Each row is where one point has got to under a steady rotation. How many ticks took it there?
The counts run from 0 to 202.
[180 108 172 166 136 141 186 115 109 134  96 132 137 119 136 124 178 110
 132 115 157 134 175  99  81 164 144 128 148 125 133 113 118 109 146 149
 109 153  91] -> 51
[151 113 161 183 136 143 191 120 120 129  70 107 128 101 114 129 171 138
 138 143 127 158 194 147  93 135 123 138 148 135 107 163 132 122 113 150
 102 148 139] -> 21
[170 108 152 188 133 129 193 113 135 132 104 133 125 108 119 120 179 130
 143 132 134 150 210 139 101 138 141 152 129 125 136 114 137 120 124 145
 109 155 120] -> 157
[169  80 166 165 120 144 181 126 108 102 129 129 132 102 139 140 171 113
 137 103 128 142 209 137 106 155 144 126 144 124 146 146 145 119 105 142
 115 147 117] -> 69
[163 103 175 187 132 130 190 115 119 121  86 131 132  98 118 146 176 134
 143 143 116 154 208 144 110 137 124 112 129 141 125 160 139 124 119 141
 111 150 146] -> 20
[159  88 173 177 116 171 183 138 112 144 101 123 130 117 119 102 150 128
 118 125 149 159 185 116  58 141 126 114 145 139 135 113 137 104 113 139
 127 150 146] -> 176
[165  80 154 146 127 123 179 117 114 104 118 111 134 105 122 138 178 102
 142  98 133 145 206 137 112 152 151 134 164 121 157 142 136 123 110 147
 102 150 106] -> 68
[160 103 156 186 131 144 199 118  99 141 120 132 137 129 119 142 163 102
 111 105 130 135 203 104  88 125 116 100 107 134 130 114 128 120  92 128
 109 145 133] -> 130
[176 128 155 169 155 119 204 100 124 141  94 136 126  96 123 148 170 104
 131 125 131 136 193 116 110 148 135 119 151 158 136 120 126 124 150 139
  88 150 116] -> 12
[156  77 165 142 123 163 168 124 109 111 115 123 130 107 116 122 155 120
 129 116 135 167 214 123  98 156 132 102 150 142 165 144 158 123  93 140
 117 148 150] -> 76
[143 116 169 149 142 131 187 114 112 167  84 105 136 125 104 147 160 121
 113 121 133 152 192  97  93 140 110  92 150 171 150 125 123 110 142 129
  90 135 125] -> 0
[151 126 165 149 144 142 196 114 114 156  80 129 147 126 137 132 176 136
 120 110 131 142 191  87 100 179 130 132 133 154 143 147 153 128 128 146
 102 132  99] -> 100
[169 118 171 154 136 154 180 125 112 138  75 127 142 104 134 107 170 131
 137 129 153 152 181 103  82 177 148 131 166 136 129 135 135 115 139 156
 111 155 118] -> 55
[154 125 161 159 124 143 200 116 106 151  81 119 152 117 140 135 170 140
 130 112 115 134 183 103  98 162 133 123 138 141 121 173 160 135 109 151
 105 131 135] -> 104
[148 103 149 165 149 132 190 111 113 138 124 112 132 129 112 153 164  98
 102 100 128 142 212 109  85 127 117 101 123 142 145 106 125 119 103 127
  89 143 120] -> 129
[152  84 160 187 131 142 190 126 115 125 127 116 131 120 116 139 171 116
 126 109 134 144 204 143  81 135 124 143 136 126 136 103 123 102 117 138
 110 150 119] -> 168
[148  82 164 139 107 149 179 137 105 139 105 104 140 139 122 126 172 107
 114  88 146 137 187  96  78 129 133 104 131 122 156 145 141 124  87 144
 120 142 111] -> 86
[163 133 154 175 141 138 201 107 131 134  74 124 125 104 119 131 179 126
 135 139 132 160 195 129 104 150 126 147 150 142 119 129 130 124 135 149
  93 148 111] -> 17
[147 101 162 181 152 145 179 111 102 109 106 102 131  96 111 142 155 115
 127 120 117 165 203 148  86 149 121 116 162 144 118 140 123 108 118 135
  87 147 143] -> 27
[155  98 159 182 117 131 192 125 113 120  91 106 122 109 118 133 179 114
 140 125 133 152 197 149  91 112 131 126 140 115 113 153 125 119  95 150
 106 159 130] -> 25
[148 111 152 156 138 161 175 118 118 126  87 101 125 109  98 114 155 105
 122 127 146 176 196 132  69 137 116 122 164 136 127 114 122 109 110 152
  97 155 128] -> 33
[165  85 178 172 133 131 171 119 101 128 106 126 139 120 122 143 173 103
 126 110 147 134 188 103  84 152 134  97 143 132 141 120 102  95 142 135
 104 155 112] -> 46
[153  99 149 141 133 137 186 122 113 111  96  96 139 112 131 128 172 111
 137 102 137 153 198 132  92 166 150 158 173 126 142 146 137 123 112 156
  97 145  92] -> 67
[157 107 173 152 119 138 193 133 111 154  79 110 143 119 131 120 159 131
 134 108 144 134 163 105  65 151 144 127 173 141 132 143 137 103 142 147
 108 142 114] -> 188
[156  79 180 171 106 143 187 131 119 152  92 126 133 133 114 114 171 130
 126 125 158 145 186 106  80 130 134 116 131 133 151 118 126 102 118 141
 129 154 129] -> 180
[182  97 179 174 108 135 205 128 111 140  98 142 131 119 148 131 180 119
 142 111 143 118 172 103  88 146 153 126 147 136 140 135 135 115 140 141
 124 152 107] -> 191
[152  90 171 165 130 151 172 116 112 141  90 110 129 134 106 123 178 106
 122 128 158 159 192 117  78 135 117 125 131 123 139 106 105 104 123 152
 108 158  98] -> 40
[164  88 153 154 142 163 182 115 108 105 130 129 130 104 127 135 168 104
 125 104 140 160 209 130 103 166 135 142 146 138 155 116 143 121 114 143
 110 145 108] -> 73
[150  84 172 134 119 149 174 133  92 137 105 116 144 123 125 133 152 109
 109  90 136 141 188  90  75 144 131  80 153 144 157 155 143 114  98 133
 103 138 136] -> 87
[135 116 155 172 142 163 195 122 106 145  92  98 143 127 114 126 148 118
 105 103 127 153 198 114  66 138 108 129 137 141 117 129 134 117  90 145
  96 130 133] -> 127
[152  90 176 161 124 139 194 125 117 163  85 111 139 136 116 126 173 125
 126 114 159 136 176  98  81 149 132 135 154 140 142 117 118  98 143 147
 115 141  91] -> 184
[134 108 155 171 140 154 199 112 117 143  99 103 136 134 112 141 169 115
 109 106 126 160 210 119  99 131 106 145 115 140 130 122 140 125  96 145
 102 136 108] -> 123
[173  90 158 164 116 157 188 132 104 109 107 121 132 101 141 123 168 122
 133 111 135 152 194 132  90 151 153 136 150 115 134 155 158 124  90 154
 122 145 128] -> 70
[153  96 151 138 141 150 168 122 110 104 116 106 140  98 118 126 157 109
 127 103 124 163 209 132  94 168 139 129 173 144 157 138 148 120 110 146
  99 142 123] -> 72
[169  90 169 140 123 136 187 124 101 142 113 131 137 128 130 141 168  91
 119  92 142 126 193  83  93 144 135  87 132 144 165 131 140 122 115 131
 110 144 115] -> 91
[159 126 173 174 140 141 204 115 103 158  83 123 138 111 128 148 159 127
 118 120 127 133 172  98  84 149 120 111 148 163 114 141 130 107 144 139
  99 134 125] -> 5
